[[-44 -22   4]
 [ -7  -7   8]
 [ 60  15   1]]
|
[[-7 -7  8]
 [60 15  1]]

[[ 20   8 -25  59 -43]
 [-34 -53  37  36 -14]
 [ 52 -51  34  46  58]
 [-36 -59 -32  28 -13]
 [ 52  54  15  22 -33]]
|
[[-34 -53  37]
 [ 52 -51  34]]

[[ 27  25 -24  18]
 [  6  -7  -4   5]
 [ -7  35  58 -11]
 [ -5 -11 -20 -12]]
|
[[ 6 -7 -4]
 [-7 35 58]]

[[ 33  -9   7]
 [ 29   0 -29]
 [-65 -33  43]
 [ -6  32 -20]]
|
[[ 29   0 -29]
 [-65 -33  43]]

[[-41 -28  12  29]
 [ 47  37 -19 -25]
 [ 30  25   0 -20]
 [ 16  24  13  37]
 [ 33  21 -28  -7]]
|
[[ 47  37 -19]
 [ 30  25   0]]

[[-25  55  15 -63]
 [ -5  36  11 -20]
 [ -5  24  20  21]
 [ -7  13  13   4]]
|
[[-5 36 11]
 [-5 24 20]]

[[-12  14   8]
 [ 10   1   7]
 [-13  49  14]
 [ -7  15   8]
 [ 15 -27  -5]]
|
[[ 10   1   7]
 [-13  49  14]]
---
[[ 13 -25   1]
 [-42   8 -18]
 [  6 -16 -18]
 [ 31  30 -24]
 [ 18 -48  13]]
|
[[ 31  30 -24]
 [ 18 -48  13]
 [ 13 -25   1]
 [  6 -16 -18]
 [-42   8 -18]]

[[ 15 -49]
 [-48 -18]
 [ 13 -49]
 [ 12 -48]
 [ 49  23]
 [-56 -13]
 [  5  33]
 [ 38  21]
 [ 56  19]]
|
[[ 56  19]
 [ 49  23]
 [ 38  21]
 [ 15 -49]
 [ 13 -49]
 [ 12 -48]
 [  5  33]
 [-48 -18]
 [-56 -13]]

[[-17  -8  66  -3   4  -6   3]
 [  2 -20   0 -19   2  50   4]]
|
[[  2 -20   0 -19   2  50   4]
 [-17  -8  66  -3   4  -6   3]]

[[ -6  -1   8  -5  -2   7  -6  -9]
 [ -8  -4  24  -5  -2  43   1   1]
 [  1   2 -12   2  -2 -22 -10   0]
 [  3   5   7 -50 -40  21 -15 -20]
 [ -7  -6  11 -60 -61   9 -10 -16]
 [-12   2   0   9   9  -5   1  -4]
 [ -3   3   0  19  16   7   8  16]]
|
[[  3   5   7 -50 -40  21 -15 -20]
 [  1   2 -12   2  -2 -22 -10   0]
 [ -3   3   0  19  16   7   8  16]
 [ -6  -1   8  -5  -2   7  -6  -9]
 [ -7  -6  11 -60 -61   9 -10 -16]
 [ -8  -4  24  -5  -2  43   1   1]
 [-12   2   0   9   9  -5   1  -4]]

[[ 21 -20   4  24  20  -7   1]
 [  8   3  -8  23   3   2  25]
 [ 18 -38 -65 -24  11  32  21]]
|
[[ 21 -20   4  24  20  -7   1]
 [ 18 -38 -65 -24  11  32  21]
 [  8   3  -8  23   3   2  25]]

[[ 42 -50   5  -2   5  -4  26 -16 -11  23 -13 -57]
 [ 39  -8  -6  -5  -6 -31  40 -15   4  20   8   0]
 [ 25  28  -7   1 -22  20   8  27  -5  20  -2  22]
 [-52   9  27   3  41  15 -34   7  11 -51  22  15]
 [ 12   7  19   4   8  42  23  13  -4  -1  22  -1]
 [ 37  -3 -13   7  -7  17  25  11  -6  42 -10  -1]]
|
[[ 42 -50   5  -2   5  -4  26 -16 -11  23 -13 -57]
 [ 39  -8  -6  -5  -6 -31  40 -15   4  20   8   0]
 [ 37  -3 -13   7  -7  17  25  11  -6  42 -10  -1]
 [ 25  28  -7   1 -22  20   8  27  -5  20  -2  22]
 [ 12   7  19   4   8  42  23  13  -4  -1  22  -1]
 [-52   9  27   3  41  15 -34   7  11 -51  22  15]]

[[-29 -49]
 [ 33  17]
 [ 35  24]
 [ -2   3]
 [  0 -39]
 [ 28  28]]
|
[[ 35  24]
 [ 33  17]
 [ 28  28]
 [  0 -39]
 [ -2   3]
 [-29 -49]]
